Where one turn sends some rows of the set: a few examples, then the rows asked
k695: [  3  23   8  -4   8  -6  17  17  10  22   3  -6 -27  17   4  14 -11  21
 -18   7  24  10  13 -10  -7]
k814: [-11 -10  24  28   1   3  -7  11 -16 -27  18   8   1  -8  -8  10   8 -18
  -8   7   6  -6  -5  13 -11]
k648: [ -5   4  22  23  -4 -20 -11  21 -11 -17   7   9   6  -3  31   0 -23   0
  -2  -6 -23   8  -8  10  12]
k137: [ -8  -5  12  30  -7  -5  -5  14 -23 -32  12  -2   4  -6 -13  14   5 -17
  -6  10   6   1   2   9  -2]
k376: [ -4   8   9  -3  11  14   6   8   3  25   3 -19  -8  11   6  10   5  -3
 -13  10  29  16  16 -23  11]
k200: [-14 -13  23  31  -8 -13  -4  20 -10 -19  20  18   5  -7  15   1 -14 -12
  -3   5   9   2  -8   7  -3]
k444: [-19  20  -8 -10  16 -15   4  -7  -3  18  21 -10  -6  13  16  13 -16 -20
  -9  -8  -8  -8  27 -14 -17]
k746: [ -8  -2  18  26  -3   1  -8  13 -20 -39  11   1   1  -6  -7  16   5  -6
  -9   7  -2  10  -3  13  -2]
k838: [ -6  -2  34  26   2 -16  -7  24  -2  -4  12  17   5   0  31  -9 -20  -3
  -1  -6 -13  -4 -12   8   7]
k869: [ -4   8  18  -4  -2   6   3   9   9  23   4 -14 -15  15   0   3   7   5
 -19  10  26  13  25 -17   9]
k222: [ -1  31  -2  -9  19 -15  18   8   3  16  10  -6 -26  14   6  22 -17  12
 -15  -7   8  -4  12  -4 -23]
k307: [ -9  40  -1 -10  19 -12  18   6  -3  15   9  -2 -16   4   9  22 -24   8
  -7 -15  21  -2   9  -3 -16]
k85: [  5  19  31  20  10  -9 -11  15 -10  -7  -4  -6   3   6   9  -1  -2  -2
  -5 -15 -37  -9  -1  13  14]
k719: [  1  20  10   4   8  -3  13  13  11  20   4  -8 -23  19  -3  10 -11  25
 -21   2  29  12   9 -11  -4]
k262: [  0  11  41  21  15  -2 -13  13  -2  -3   4   6   2   4  15  -7   0  -2
  -6 -13 -30 -12  -9  15   6]
k710: [  0   7  29  20   6   8 -16   9 -17 -28   3  -7   2  -1  -6  11  14  -5
 -13  -1 -26   2  -1  15   8]
k949: [ -4   3   4   3   2   7  -1   6   9  28  10 -19 -15  18   3   3   0   1
 -24  12  22  13  17 -22   9]
k943: [-17  28  -8 -12  22  -6   6  -9 -10  22  14  -9  -9   6  15  23 -21 -18
  -9 -11   0  -9  15 -13 -11]
k417: [ -5  25  17  -3   8  -9  18  14   6  13   2  -2 -23  14  -5  13 -10  23
 -14  -1  32   8  20  -4  -6]
k485: [-12   7 -11  -3   8   2  -6 -11   2  26  19 -20  -9  17  10   9  -7 -20
 -23   6   0   1  16 -25  -2]
k534: [ -1  12  29  18   6  -4 -17  12 -12 -15   0  -2   4   2  19   0  -3   1
  -8 -10 -40   0  -5  12  15]
k692: [ -8  22 -12 -12  18 -11   7  -6  -2  19  19 -12 -19  12  12  21 -15 -14
 -17  -4  -6 -10  18 -12 -21]
k556: [-10  -8  11  33 -13 -23  -3  27 -16 -21  12  10   7  -3  13   4 -21  -8
   0   8   8   8  -2   5   7]
k385: [  0   9  23  23   9   4 -10   8 -20 -23   2 -11   2   2 -17  13  15 -14
  -9  -3 -21  -8   3  14   3]
k998: [ -1   9  24  26  -3 -25  -7  26  -8  -6   2   8   7   3  25  -7 -24   1
   1  -8 -19   1  -5   7  17]
k510: [ -4   6  35  22  10   9 -11  -4 -14 -23  10   0   2   0  -7   2  20  -4
  -1  -1 -25  -8  -1   6  -1]
k227: [-12  31   1  -7  19 -22  20   2  -2   9  14   3 -20  13   3  20 -25   8
  -7 -14  12  -6  19  -3 -23]
k602: [-13   9  -3  -9  14  11  -1  -7  -7  29   9 -20  -6  10  15  14  -4 -24
 -13   4   6   2  19 -26   5]
k238: [-10   6  31  23  -7 -20  -9  12  -6 -10  12  19   5  -3  29  -9 -22   8
   4  -7 -17   0  -8   2   6]
k656: [ -5  33  -1  -2  18 -17  16   4   4  16  14  -4 -23  17   0  18 -22  16
 -15 -12  13  -3   8  -3 -21]
k903: [-17  -4  21  29 -16 -16  -6  11 -11 -25  20  17   4 -10  13  -1 -13   4
   2   7   8   8  -6   3  -5]
k956: [-13  25 -13  -5  18 -14   5 -11  -1  18  21 -12 -15  15   7  19 -21 -11
 -18 -10  -5  -9  14 -12 -21]
k213: [ -3  25  11  -4  12   0  19  17   3  17   2  -8 -14   9   3  13  -8  19
 -10   0  38  14   9  -8  -2]
k477: [ -4  14  40  19   8  -4 -14   2  -8  -8   6   7   4   4  17  -7   0   5
  -1 -12 -38 -10  -5   3   9]
k857: [-12  -4  25  27  -6   3  -7   3 -17 -33  19   6   3  -8  -9   6  13  -3
  -2   8   4   3  -1   5 -10]
k669: [ -3   5  36  21  14  10 -11   7 -10 -19   9   1   2  -2  -8   7  16 -11
 -12  -5 -18 -13  -5  18  -5]
k2: [ -8   4  -9  -8   7   2  -3  -5   1  26  16 -19 -17  13  14  13  -2 -20
 -21  11   3   1  23 -23  -7]
k199: [  1   3   5  -5   1   5   3  10   9  29   7 -15 -21  16   9  10   0   3
 -22  18  21  13  20 -22   3]
k14: [-11  -3  14  27  -9 -17  -6  21 -17 -32  13  12   5  -8  17   9 -19  -2
  -3   5   0  13  -7  10   0]
k621: [-12   6   0 -10   4   2  -6  -5   5  28  14 -20  -6  14  14   2   2 -21
 -17   6   2   2  29 -23   2]

k956 -> k949
k692 -> k199
k998 -> k385
And these:
k444 -> k869
k903 -> k477
k262 -> k814
k710 -> k14
k602 -> k213

Where one turn sends some rows of the set: a few examples, then the rows asked
k579: [ 15  30 -15  16   5 -10  -8   2  -5  19   8 -14  12  10  15 -12 -21]
k637: [ 17  -8  -8   1  21 -14 -11  24 -18  13 -26 -26  -2   4   7 -15  -3]
k165: [  6  14  32  -1  19 -13 -11  -7 -23  23  -6 -39 -27  -1  13 -14 -11]
k62: [  2   0  10  -8  29  -9  -9  -4   7   6  17 -14 -27   1  13 -18   0]
k55: [ 12  22  10  17   8  -1  16  -6 -28 -10  -9 -13 -10 -15 -10 -38   3]
k622: [ 19  16  41   5   7  -1   0   9 -35  -7  10 -22  -8   2   2  -4   7]
k630: [ 15  22  27   7  -5   1  -3  -8  -8  15  -6 -41 -14 -18  -6   2 -15]
k231: [  5   2   4  -6  -4   7 -16   6 -36  22 -14  -1   0  -5  17  -3  -2]
k590: [ -2   0  12   1   6 -13  -8 -16 -34  -1   6 -12  23   7 -17 -36   5]
k615: [ 11   6  -7  22  22  -7  -1  10 -19  22   7 -14 -17   2  10 -41 -13]
k521: [ -1  15  24  13  14  -6 -20  -2  -4 -16 -17 -17 -12   3   0 -32   8]
k229: [ -3  17  18  -3 -17 -10 -15  -7   4   4 -14 -24   0   6   9 -17  11]
k728: [ 19 -13   6   8   9 -12  15  -5   5 -11  -3  -6   7   2 -12 -25   3]
k898: [  6  10  -2  18  -5  -8  -6   4   3  21 -14 -22 -19  16  20 -31  -2]
k467: [ 22  14  -2   3  31 -11   0   2 -10  -9  -5 -28  -2  20 -21  -2  -3]
k142: [ 10  12  14  18  47   0  10   1 -13  19   3 -12  -2  -6  -7 -20 -15]
k887: [ -5  -2  -5   1   3  -8   4  -2   1  14  -6 -10  20   1 -15 -41  -1]
k449: [ 17  -2  16   6 -11  -7 -18  -4 -32 -18  18 -19   5 -19  -4  -8 -16]
k674: [  2  22   8   2   8  14  -2 -13 -30   1   6  -3   0   7 -14  11  -1]
k856: [ 25  -9  25  13  18 -20  10  -1 -20 -21   4 -16  -9 -11  -6  -6  -2]
k953: [ -2  -1  20   0 -10  -1   0  -7 -12  16  -1 -28  -4  -6  17  16 -24]
k906: [ -8 -12  15   3  23  -1 -10  -6 -33  25  14 -29   8 -15 -11  -9 -20]
k652: [ 20  -9  13  -9   8  -5  13   2 -13  22  17 -31   2 -10 -23 -16 -13]
k293: [ -7  19  16  27   1 -10 -25   1 -26   2 -19 -14  21   0   8 -10 -16]
k713: [ 36  27  -6  21   7   0  -4   2 -14  16   8 -13  15 -10  11 -15 -13]
k404: [-18   6 -10  13   8 -26  -4 -13 -26  23 -11 -38  -2  -5   3  -5 -18]
k409: [-24  -8  11  -4   6 -18   3  -7 -16   3   3  -8   0   8  26  -1 -11]
k319: [-10 -10   7   1  20 -31  -8   9 -20  22   6 -15   8  22   7 -14   9]
k862: [ 20   5   0  15  -2   9  11 -14 -27  11  21 -35  18  -4 -15  -7  -7]
k977: [ -5  -3   0  -7  29 -16  -6  -7   8   5  10 -15 -16   3  20 -19  -2]
k416: [  0  -3  12   7  -5 -17  17  21 -14  -9  -3 -22   3  -1   5  17   5]
k775: [  1  -7   9   9   5 -15  22  17  -9   4   4  -1 -11  -1   0   6   9]
k776: [ 11  -8  11  -1 -10  -8 -25   0 -30 -16  18 -23  17 -11   0  -8  -8]
k28: [ 11  17   3  12  14   1  22  -3 -27 -10   6 -17 -17 -12  -9 -40   0]
k626: [-13   4  -9  19  -3 -25 -13 -13 -28  16  -6 -40  -3  -8  10  -3  -5]
k585: [  6  25   2  30   1  -1 -17 -18 -32   0  11 -36  13  -1   6  -4  -3]

k630 -> k652
k579 -> k416
k449 -> k28
And these:
k409 -> k585
k674 -> k467
k590 -> k521
k55 -> k62
k142 -> k319
k862 -> k728

